Rows swapped in pairs by one turn or mirror: which row each one swaps with:
K_982: -15  15  -13  -11  -27  -17  3  2  25  -31  -41  17  -1  2  -7  3  -13
K_970: -7  -9  -17  -11  11  -24  13  13  11  20  13  -15  19  -35  -2  20  -32
K_484: -20  -36  -1  21  5  -2  3  23  28  -7  -13  -3  19  -7  -16  26  -11
K_367: -14  8  -16  8  14  9  -18  12  50  -12  -16  -4  20  -27  0  50  -31
K_666: -17  -27  -22  -16  -14  -1  -5  -6  -13  -11  0  -17  14  10  -14  38  -4
K_922: -15  -17  -9  -23  15  -14  -19  7  9  -22  -2  -12  22  -3  13  -4  -44
K_749: 1  7  -4  -24  -24  -7  14  54  11  -24  -20  -17  -1  -11  -22  7  -5
K_384: 18  -7  -25  -14  14  -7  -15  32  44  2  -14  -26  3  -33  -4  24  -25
K_90: 1  -12  -31  -21  -10  -10  -1  11  0  23  -21  -19  22  -18  10  -4  -24
K_403: -12  11  -14  17  -18  2  8  10  11  -12  -44  8  2  -8  -7  5  -33
K_398: -11  0  -16  -31  5  -26  29  5  39  7  -31  -7  -12  -12  -13  38  -9
K_406: -12  -13  -47  -35  9  -9  -1  29  22  -19  -8  -22  17  16  19  21  -23
K_316: -23  -7  8  -18  6  8  -18  23  28  1  3  6  15  15  -27  25  -36
K_288: -12  33  -20  -27  -3  1  13  -21  27  -15  -23  -27  24  -19  10  33  -38
K_832: -13  -16  -11  -14  -13  5  -17  19  14  -35  -23  -31  34  -23  26  14  -12
K_716: -10  -14  -30  -14  8  8  -19  9  24  -40  -20  -6  -6  12  13  23  -34
K_665: 4  10  3  -33  -4  -31  -22  8  1  -36  -19  4  10  -16  20  45  -12
K_443: -13  6  -6  1  10  -30  6  24  38  -31  -4  13  -11  -27  -11  26  -8
K_420: -10  30  -19  2  7  -12  -4  11  34  -15  -6  -12  -4  25  -12  35  -39
K_618: -26  5  -22  4  -16  -12  15  4  3  -34  -14  -5  19  22  -19  39  -8
K_87: -3  -6  -14  -23  -12  -18  -13  14  20  -6  -24  -22  16  -41  0  49  17
K_940: -12  24  -25  -8  -29  17  -4  24  17  -7  -29  -44  9  -27  8  19  -14
K_743: 16  2  -19  -35  -8  -37  -14  12  16  -29  9  1  13  -6  -19  44  -21
K_483: -1  -3  13  -18  -9  -7  11  5  7  -5  -22  -28  31  -7  -42  37  -6
K_218: 7  28  12  2  24  -8  6  6  30  -22  -26  -3  8  14  -5  26  -35
K_99: 4  -36  -7  -55  -1  -4  4  17  13  -19  -7  -10  -1  -13  9  15  -28
K_348: -14  -17  -37  -21  12  7  2  24  22  9  -3  13  7  7  0  49  -23
K_530: -22  20  -21  -27  0  1  -2  20  7  -8  18  -26  27  -37  18  27  -13
K_819: 3  8  -5  -50  -6  -18  5  17  5  1  -19  -13  15  -42  26  36  -14
K_881: -2  8  -28  -20  -20  -10  -14  -7  1  -47  -25  2  19  -6  15  42  -13
K_771: 2  -17  4  -27  -25  -10  -11  3  0  4  -11  -11  20  -28  26  14  -5
K_662: -16  23  -11  3  -20  -40  -9  -1  22  -19  -24  4  25  -32  3  14  -31
K_397: -34  7  -21  -22  -7  -8  5  42  24  29  -20  -7  7  -29  6  24  -21
K_757: -10  4  5  -49  -21  -12  -31  18  7  -36  -20  -15  16  -2  -3  15  -9
K_920: -12  -3  11  12  -4  17  -7  16  31  -7  -19  19  0  -13  14  16  -36
K_887: 9  12  -11  -5  0  -5  -3  21  21  -15  12  -21  39  -6  -17  0  -46
K_947: 10  9  -9  -40  11  -21  0  27  35  14  6  -29  9  1  -11  24  -2
K_153: -15  -3  14  -11  -14  21  12  -4  4  -34  -4  3  11  -5  -13  29  -40
K_356: -12  24  -19  -32  -6  21  -3  38  17  -23  6  -6  5  0  -12  53  -33
K_156: -2  20  -27  -41  -15  -26  -8  16  5  -3  -9  -38  2  11  1  30  1
K_727: 8  -11  -20  14  -2  -33  -6  7  43  6  -12  -13  5  -16  -21  14  -21
K_816: -18  5  1  -15  16  8  -5  25  10  11  3  11  10  1  7  56  -30
K_144: 10  3  -6  -35  18  7  -10  28  45  -26  -35  -26  17  -6  -5  16  -44
K_325: -14  23  -8  0  -11  -9  10  25  10  -41  -33  -10  -8  -37  10  17  -30
K_620: 3  21  -6  8  -22  6  -3  8  11  -18  -20  -29  17  -36  -24  39  -6
K_577: -38  -11  10  -10  -11  2  9  23  -11  -17  -18  -3  -4  0  -13  17  -8
K_882: 2  49  7  -8  -7  0  -3  9  32  -34  -13  -20  8  1  -11  29  -14
K_86: -8  21  8  2  6  -6  13  8  30  -4  -17  20  8  -24  -6  44  -41
K_357: 6  11  2  -47  8  -9  8  18  0  8  -18  -36  18  0  7  27  3
K_849: -19  1  -32  -34  -7  6  3  4  17  28  1  -8  28  4  7  4  -28

Swapped with K_940: K_727
Swapped with K_144: K_483
Swapped with K_348: K_881
Swapped with K_947: K_882
Swapped with K_218: K_357

